In the rows, 128 means zero.
The rows of T fall into a few groups, and each row is roughly a mix of its group's hidden directions.
T:
[[109 166  83  87 147 153 115 131 108 124 160 193]
 [104 147 119 101 104 163 155 158 140 156 158 200]
 [124 123 115  92  80 137 145  97  72 104 146 185]
 [105 130 134 154 165 180  71 113 165  86 111 130]
 [157  96  92 150  55 124 162 124 101 133 152 102]
 [161 129 103  76  79 118 109  85  75 133 124 145]
 [115 155 151 162 173  97  81  96  79 119 156 114]
 [ 67 128 141 105 186 102  82 134 105  95 139 128]
 [147 121 142 100 132 197  86 108 159  90 109  92]
 [153 115 147 150  90 140 131 175 193 145 130  80]
 [192 137 107 139  83 164 155  95 146 150  89 135]
 [156 163 129  86 123 105  95  94  91 169 178 144]
 [ 99 138 116 147  84  81 139 179 116 175 167 137]
 [123 147 175 174 126 173 145 114 171 133  96  81]
 [115 128 180 113 156 109 113  81  86 110 185 146]
 [119 110  80  97 172 176  93 139 144  96 109 167]
 [136 100  91 104  81 105 170 171 165 158  98 119]
 [212 139 119 130  76 157 140 116 147 151 119 146]
 [183 135 111 170  79 137 178 142 153 159 146 120]
 [101 114 170 138 123 149 124  99 194 114  95  77]
 [156  96 180  97 137 168  79  91 141 108 121  99]
 [140 144  88 134 135 104 134 165  64 151 169 172]
 [ 96 134 179  99 101 177 170 114 147 131 133 177]
 [128 124  86  84  93 150 163 172 161 155 116 170]
 [100 184  75 130 110 101 139 156 114 155 172 155]
 [145 148 156  74 128 174  76 125 142 117 162 169]
 [144  50 160 122 145 141 129 143 157 103  85  98]
 [138  99  89  76 175 137 131 174 117 109 139 174]
 [112  99 105 136 108  87 170  99 103 116  62  98]
 [123 137 105 167  65 138 179 116 142 171 154 102]
 [ 79 157  84 167 151 129 164 168 166  98 130 136]
 [124 113 132 101 213 124  83 151 161 113 115 138]
 [126 115 181 135 110 173 174 123 191 134 115 103]
 [100 147 108 144 176  79 174 110  90 120 125 170]
 [117 161 181 118 130  99 101  71 126 123  77 102]
 [112 127 137  78 152 141  53 116 103  96 155 154]
 [123 140  87 168 106  66 149 153  82 162 119 140]
 [ 88 129 166  82 175 161 123 115 150 122 136 184]
 [157  76 109  69 163 148 134 159 144  94 111 153]
 [142 190 114 133  98  94 143 127  83 160 174 152]
 [ 93 125 164 102 144 134 151  89 136 153 199 161]
 [123 180 112 134  70  94 165 129 104 166 160 149]
 [103 169 149 143  76 141 149  99 191 140 137  98]
 [140 191  76 165  78 123 117 103 113 149 135 141]
 [141 154 141 134 140 165 141  97 176 126  49 134]
 [ 95 140 120  86 118 186  90  96 113  75 111 118]
 [166  85  89 102 167 156 121 177 155  98 134 146]
 [140 112 144 147  59 146 181 129 156 133  93  91]
 [101 195  54 134 135 125 130 145 126 126 156 150]
 [150 136  92 163  97 147 126 169 139 116  54 106]
 [112  89  99 147  93  77 142 135  75 110 148  86]
 [108 147 176 161 166  91  95  93  87 122 158 109]
 [108 134 132  72 135 159 103  72  81 101 128 159]
 [137 134 121  95 143 193  87  90 133  79 101 112]
 [160 139  92 148 165 154 134 102 133  83  64 104]
 [120 132 120 161 138 105 119 177 106 157 209 118]
 [148 163 121 179 128  75 121 112  68 150 142 103]
 [ 98 175  91  87  90 137  93 103  78 112 133 121]
 [123 115 164  67 136 175  99  83 120 118 154 162]
 [119 109 126  85  84 123 184 123 142 164 179 156]
 [128 123 154  73 123 157  90  89 113 142 177 172]
 [105 200 101 118 102 130 130 108 104 151 170 171]
 [127  67 103 113 173 169 105 150 150  93  94 137]
 [110 107 139  85  95 133 183 123 154 163 177 161]
 [133 140 141 102 167 139  51 139 113  97 175 145]
 [ 84 100 106 164 132  71 176 144 104 142 124  93]
 [ 96 132 119 150 121  65 177 148  99 159 148 169]
 [ 91 105 164  80 125 177 145 124 190 111 130 134]
 [129 105 107 102  81 107 178 116 133 167 188 137]
 [155 104 117  71  94 156  89  80 106 108 109 156]
 [183  94  72 144 157 111 114 168  91 118 115 140]
 [150 145  83 164 123  97  91 156  94 115  74  98]
 [ 46 110 135 128 173  89 124 150 109 114 147 112]
 [137 118 183 113 178 154 100  90 124  74 107 122]
 [140 161 100 167 131  69 144 162 135 176 166 135]
 [107 131 164  96  69 154 179 122 122 136 136 179]
 [150 111 109 182 116 182 114 147 162 132 187 131]
 [133 166  71 121 137 140 110 136  81 136 165 186]
 [145  50 156 118 170 141 130 166 147 103 113 107]
 [108 149 153 124 179 124  63 156 129  93 172 133]
 [116 131 105 179 133 100 183 115 133 129  69  88]
 [163 116 124 186 110 158 168 137 174 164  93 124]
 [106 156 156 124  73 148 156 109 199 137 141 108]
 [145 158 104 175 115 112 118 162 178 123 124  64]
 [139 139 132 121 137 139  93 165 109 147 219 143]
 [114  91  90 162  89  88 142 128  82 111 142  81]
 [149 154 140 181 110  69 143 115  92 153 140  83]
 [137  78 172 113 120 166 117 112 131  92  74  89]
 [134 141 141 113 145 168 107 141 197 140 192 145]
 [110 124 139 155 153 177  73 112 168  82  95 126]
 [109  80 162 115 159 154 112 139 186 102  88 104]
 [ 55 101 121 156 168  79 141 148 115 120 128 105]
 [ 90 135 161  86 172 122  92 162 118 123 184 147]
 [120 152 107 150 127 139 188 176 192 119 120 108]
 [ 78 114 152 121 111 168 148 162 177  85 114  95]
 [ 87  86 100 186 126 110 118 119 110  92 107  81]
 [117 140 116 174 157 101 127 177 116 150 199 115]
 [139  66 182 106 144 153 114  91 108 106  89 126]
 [125 112 139  96 105  98 171 154 151 177 189 143]
 [ 98 153 103 152  91 125 144 194 174 146 160 119]
 [132 115  82  87  84 163 168 154 157 140 111 168]
 [135 138 124 178 126 167 110 162 149 117 204 111]
 [126  89 142  86 116 160 153 150 205 108 112 125]
 [105  82 159  86 133 178 139 130 187 103 111 130]
 [ 92 146 107 150  78 100 148 185 140 163 166 139]
 [ 98 168 155 154 196  96 149 162 153 140 113 118]
 [130 114 170 129 139 142  97 147 192 145 194 133]
 [141 101  87 108  80 107 170 174 163 161 108 117]
 [119 166  68 149 106 100 156 148  90 123  82 102]
 [153  69 178 137 119 157 146 162 180 146 119 119]
 [111  66 163  87 144 161 141 141 177 103 104 123]
 [147  97  82 174  73 112 119 124 100 104 161  97]
 [149 138 119 156 146 140 123 132 164  86  79  57]
 [ 83 118 187 101 117 150 149 113 192 122 120 105]
 [117  94  94 177  91 109 137 115  92 101 113  71]
 [125 118 178 120 110 102 167 154 157 172 189 123]
 [137 123 202 130 162 154 113  85 126  81 116 106]
 [100 113 153  91 162 145 151 150 201 159 143 149]
 [ 94 121 142  76 164 148 116 105 118 108 152 198]
 [117 188 111 104  76 121 153 122 116 156 162 176]
 [116 116 188 115 124 119 164  69 135 146 180 108]
 [157 130 128 152 103 114 110 140 134 115  83  42]
 [167 148 127 182 118 146 153 154 175 185 139 142]
 [152  93 102 183  91 156 155 151 142 124 177 101]
 [138 195  62 155 146 129 131 148 165 119 138 110]
 [167 101 140 152 135  69 144 150  60 144 130 114]
 [139  54 165 119 145 139 137 147 166 103  92  95]
 [106 148 113 115 123 106 127 102  78 150 198 172]
 [145 177  52 148  99 121 131 130 103 145 154 159]
 [ 97 109 110 167 142  83 190 135 116 137  93  89]
 [112 118  92  90  86  91 160 132 107 164 172 166]
 [126 140 130  85 152 156 126 102 130 145 181 199]
 [141 154 142 157 149 159  77 162 148  99 191 122]
 [141 120 157 107 174 127  94  69  99  80 104 109]
 [137 112 134  63 111 167  80  87 105 107 111 154]
 [138 141 107 184 117 100 196 154 137 163 143 102]
 [133 148 118  79 140 125 120  77  74 144 152 182]
 [154 111 131 188 151  74 117 140  84 139 115  85]
 [101 105 151  78 143 179 132 132 195 102 124 137]
 [154 106 149 126 149 143 127 155 185 113  67  83]
 [166 146 107 161 117 111  90 127  72  92  85  98]
 [147 150  92 174 162 107  76 134 105 117  95  83]
 [128 205  80 150  91 138 110  88 134 138 137 138]
 [110  96 128  72 121 176 147 142 188 108 120 156]
 [109 192 113 142  72 110 160 113 124 162 167 135]
 [135 167  86 172 114  86 142 180 146 155 139  96]
 [ 94 144 100 167  94 108 146 197 159 148 152 120]
 [115 148 150 112 160 174  54 132 135 104 167 144]
 [172 160 150  95 119 184  86 107 160 114 122 162]
 [158 111 136 120 109 161 131  90 164 119  47 144]
 [156 112 162 118  81 163 113 155 188 145 142  88]
 [ 78 196 130 130  96 155 109  85 158 139 131 140]
 [102 104 112 105 125  89 108 134  61  98 177 104]
 [156  85 106  91 160  99 148 186  97 124 129 162]
 [119 155 138 157 170 108  76  95  71 112 160 129]
 [135 113  90  97  77 142 174 172 165 156 120 153]]
One row of each group comes first, with its name. Which group is each row after those in?
[158 169  73 148 145 101 101 131  67 135 143 152]  <57>
[135 117 135  99 131 141  92 157 109 148 213 160]  <101>
[125 123 138  76 145 180  91  74 103  95 122 148]  <25>
[130 147 188 165 148 167 118 104 144 102  85  88]  <83>

[137 177  56 147 159 157 137 131 148  94  99 120]  <25>
[147  49 157 112 172 140 134 164 139 103 120 110]  <57>
[116 139 102 169 145  80 198 146 117 118  87 123]  <25>
[139  69 130 101 186 149  97 144 128  92  88 135]  <57>
[118 111  91 121 151 148 122 162  69 134 163 188]  <57>
[ 88 178 156 102 187 110  87 146 120 119 156 137]  <101>
[158 138  40 132 128 151 131 161 158 117 152 147]  <57>
[125 112 112 122 101  75 189 111 111 158  74 122]  <101>
[150 106 143 154 104 110 125 137 120 113  67  54]  <25>
[ 97 151 165 177  83 101 139  87 115 157 118  90]  <57>
[139 137 131 198 138 112 181 168 156 159 123 100]  <101>
[147  97  97  99  99 100 166 177 174 164 116 113]  <83>
[143  78 175 128 108 161 158 163 187 147 130 129]  <25>
[130 131 215 121 165 137 122  82 128 108 136 102]  <83>
